The rows of R fall into 3 groups, and each row is roughly a mix of its group's hidden directions.
R:
[[-17, 3, 17, -7, -1, 1, 5, 4, 17, -17, 16],
[-4, 22, -7, 5, 19, 0, -15, 11, 5, -10, -12],
[-2, 2, 2, 11, 5, -6, -2, 8, -19, -29, 7],
[-8, 17, 3, 6, 22, -2, 0, 13, 14, -16, -1],
[-4, -16, -12, -23, -4, 3, -4, 2, -1, 16, 17],
[-1, -19, -17, -6, 7, 4, 5, -3, -25, 4, -10],
[-1, -13, 0, -14, 4, -6, -5, 6, 11, 1, 30],
[7, 24, 10, 16, -5, -9, -8, -10, 15, -3, 2],
[15, -14, 9, 10, -12, 1, -11, -11, -18, 13, -4],
[5, 20, 7, 12, 18, -5, -6, 4, 3, -22, -5],
[12, -13, -5, 4, -3, 4, -5, -17, -24, 13, 8],
[2, 4, 18, -3, -26, -5, 2, -2, 0, 16, -14],
[17, 22, -7, 11, 9, 0, -5, 3, -12, 1, -17],
[6, -10, 5, 17, 9, 3, 4, 11, -20, -6, -20],
[23, -10, 12, 17, -2, -7, -12, -4, -12, 5, 6],
[1, 18, -24, 2, 12, 2, 2, -1, 0, -20, 9],
[20, 4, 13, 15, -3, -8, 5, -18, -8, -14, 0],
[8, -13, 13, -3, 13, 6, -1, -4, -16, 4, -24],
[-12, -12, -21, -3, 12, 7, -6, 9, 10, 18, -1],
[8, -4, 4, 8, 4, 14, 12, 20, 5, 23, 5],
[-10, -13, 24, 0, 6, 11, 5, 5, 13, -17, 3],
[-3, -11, -26, 4, 18, -4, -6, -9, -13, -4, -3],
[-10, -19, 1, 11, 13, -1, 3, 3, 5, -22, 15],
[-19, -7, 11, -14, -15, -5, 1, 7, 18, -5, 12],
[-2, 7, -13, 0, 16, 9, 21, 2, -12, 18, -5],
[0, 6, -18, 2, 11, 8, 6, 14, 1, 25, -9],
[-12, 1, 7, -7, 6, -9, 5, 8, 24, -21, 9],
[17, -4, 18, 3, 5, -6, 0, -10, 1, 1, 27],
[-1, -27, 12, 12, 8, 1, 6, -4, -4, -9, -17],
[-13, 0, -2, -19, 8, -2, -9, 18, 7, -21, 3],
[9, -3, -6, -7, 9, -2, -1, 0, -17, 23, -21],
[1, 1, -2, -15, 0, -2, -5, 4, 15, 9, 30],
[3, 20, -2, 8, 7, 4, -26, 6, -5, -6, -15],
[-11, -22, -10, -18, 3, -1, 0, 4, 7, -9, 18],
[-3, 17, -1, -6, -1, -2, 0, 12, 11, -1, 30],
[-1, 9, 3, 24, 3, 6, -22, -4, 11, 12, -6],
[-8, 5, 1, 23, 1, 7, 1, 8, -4, -14, -23],
[15, -3, 22, 2, 2, 0, 6, -19, -9, -10, -15],
[2, 32, 11, 11, 7, 2, 2, 10, 2, -3, -9],
[6, 12, 9, -17, -2, 1, 5, 8, -1, 25, -15],
[2, -16, 7, 11, 1, -2, 5, -19, -22, -7, -14],
[-14, -13, -21, -23, -1, -1, 6, 2, -3, 10, 0],
[-18, 2, -13, 16, 6, 19, 4, -2, -18, 1, -6],
[15, 26, 4, 1, -14, 3, -2, -10, 15, -4, 4],
[-3, 22, -7, -13, 1, 1, 11, 7, 19, -13, -9],
[-12, -3, 18, -4, -7, -6, 2, -16, 12, -15, 18],
[11, 25, 16, 14, -12, -1, 0, -4, -6, 2, -10],
[-12, -16, 22, -1, -1, 9, -9, 17, -9, -5, -9],
[-19, 6, 1, -7, 4, 2, 2, 18, 15, -12, 19],
[8, -4, -22, 15, -10, -1, -7, -3, -14, 5, -18],
[-5, -19, 31, 0, 3, 0, 6, 7, -1, -5, -8],
[-11, -7, 10, 9, 4, -4, 2, 12, -12, -29, 0],
[10, 3, 8, -5, -29, -2, 11, -6, -12, 13, -3],
[12, -17, -6, -6, -9, 8, 1, -12, -24, 8, -9],
[-27, -2, 5, -10, -14, 2, 2, -1, 14, 14, 6],
[-2, 0, 6, -2, -3, -1, -13, 9, 7, 28, 18],
[13, 15, 8, 13, -9, -3, -8, -18, -15, -5, -10],
[0, -25, 7, 7, -2, 13, 0, -3, -24, 6, -2],
[0, 21, 24, 13, -4, -2, -6, 3, 11, -12, 0],
[8, 12, 17, -18, -3, -11, 7, 2, 22, -2, 1],
[-17, -3, -6, 3, 22, 2, 0, 12, 22, -1, 6],
[-11, 23, 0, 3, 12, -8, -3, 8, 18, -13, -6],
[-10, -21, 0, -2, 1, 1, -2, -2, -9, 9, -28],
[16, 20, -6, 6, -7, -4, -9, -20, -2, 13, 8],
[-2, -17, -9, -28, -14, -4, 4, 2, -10, -3, 3],
[-1, -6, -5, 17, 0, 2, -8, -14, -23, 18, -1],
[-2, -7, -18, 22, 8, 4, -5, -2, -22, -3, -8],
[4, 21, -5, 3, 17, 11, 9, 11, -16, 6, -11],
[16, -6, 1, 0, -2, -2, 8, -3, 2, 29, -17],
[-9, -9, -9, -11, 23, -2, -2, 11, 5, -21, 6],
[3, 22, 2, 28, 9, -6, -8, 3, 5, -5, 3],
[12, 1, -7, 14, -5, 1, -20, -4, -19, -11, 14],
[6, 4, 18, 14, 4, -11, -2, 2, 16, -23, 7],
[-1, -19, 5, 5, -5, 16, -6, 4, -17, 19, 11],
[-15, -9, -8, -11, 12, 2, 3, 20, 12, -9, 15],
[-3, -8, 0, -15, -25, -1, 13, -11, -12, 13, 2],
[-13, -14, -7, -6, 23, 3, 3, 6, 14, -1, 16],
[8, -21, -10, 5, 21, 7, -10, 2, -11, 12, -4],
[11, -4, -2, -1, 0, -8, 0, -23, -17, 8, -21],
[0, -11, -7, 2, 13, 9, 21, -13, -18, 11, 4],
[12, -6, -7, 7, -8, 0, -9, -14, -18, 10, -21],
[-10, 0, -21, -19, 7, -2, -1, 16, 14, -1, 10],
[-6, -2, 4, -3, 11, 2, -3, 27, 22, -5, 7],
[6, 2, -5, 1, -25, -1, -12, -10, 2, 23, -4],
[14, 16, -3, 15, 18, -5, 5, -9, -11, -12, -8],
[-10, -1, 2, -5, -8, 7, -3, 7, 27, 9, 20],
[5, -18, -20, 5, -1, 4, -6, -12, -5, 22, -3],
[-3, 0, -15, 17, 3, -4, -1, -13, -18, -5, -21],
[-6, -1, -24, -13, 18, -1, -11, 14, 2, -6, -7],
[5, 22, -7, 13, 1, 6, -4, -3, -8, 20, -16],
[7, -19, 16, 14, -9, -4, -3, -12, -13, -3, -14],
[-6, -27, -16, -9, 2, 0, 11, -5, 4, 13, 9],
[18, -21, 17, -5, -8, 6, -4, 0, -8, 7, 15],
[5, 30, 3, -2, -6, -2, 4, 1, 18, -5, -13],
[5, 0, 2, 2, -14, -5, -3, -3, 0, -5, -34],
[-3, 16, 4, -13, -10, 7, 0, 13, 19, 17, 8],
[-2, 1, -14, 11, -5, 1, -9, -1, -16, 18, -23],
[15, -16, -15, 9, 17, -2, -3, -10, -16, 6, -7],
[13, 3, 20, 3, -22, -5, 1, -14, -4, 9, -11],
[12, 16, 15, -1, 5, -4, 16, 0, 5, -17, -17],
[-22, 9, -9, 0, 8, -2, -4, 21, 18, 0, 3],
[4, 21, 16, 11, -5, -6, 3, -18, 11, -12, -2],
[5, -5, 17, 2, 15, 10, 11, -2, 18, -17, 10],
[-6, 12, -18, 10, 16, 3, 2, 15, 6, -16, 10],
[-3, 2, 2, -16, 1, -1, 5, -3, 22, 24, 12],
[5, 1, 22, 2, -2, -11, -7, 10, 2, 25, -9],
[-5, -14, -5, -4, -10, 14, 4, -6, -12, 28, 1],
[23, 10, 5, 4, -5, -7, -1, -10, -22, 7, -12],
[-8, -12, -20, -1, 23, 7, -8, 13, 9, 7, 1],
[-1, -2, -2, -32, -12, -3, 8, -5, 11, 4, -9],
[19, 6, -18, 2, 10, 0, -7, -5, -22, 8, -10],
[12, -8, -7, 9, -1, -1, -8, -16, -21, 2, -20],
[13, 0, 17, 13, -14, -1, -17, -3, 2, 16, 11],
[-1, -22, -15, -7, -1, 7, 5, -14, -16, 15, 2],
[8, -15, 6, 11, 17, 3, -6, -1, -20, -18, -1],
[-9, 3, 4, 7, -17, -10, -13, -1, -23, -17, 1]]

One row of each group comes first, with its name. Which group is each row after those in?
[-15, 12, -10, 11, 7, 14, -4, 21, 8, 1, 12]
P
[14, 2, -4, 6, 5, 2, -12, 11, -30, 1, -9]
Y
[-15, -3, -17, 2, 18, 14, -12, 5, 0, 16, -5]
N

[-9, 16, 9, 8, 9, -7, 4, 11, 21, -17, 2]
P
[-18, -20, 5, -5, -6, 0, -8, -6, -4, 20, 12]
P
[7, 20, 11, 14, 7, -5, 7, -1, 10, -22, -4]
P
[-6, -19, -16, 4, 5, 3, -8, 1, -21, 16, 4]
P
[10, -7, -17, -3, 27, 2, 2, 8, -10, -12, -2]
N
[21, 12, 11, 20, -7, -1, -9, -10, -9, -2, -8]
N
[0, -21, 24, 3, -9, -1, 4, -11, 11, 11, -5]
Y
[14, -18, -2, 10, 11, 2, -7, -13, -20, 1, -11]
Y
[-10, -7, -9, 14, -11, -10, -10, -11, -4, -18, 17]
Y
[12, 11, -10, 13, 17, -8, 3, 15, 19, -1, -6]
N
[18, 12, -20, -1, -2, 1, 1, -8, -1, 20, -12]
Y
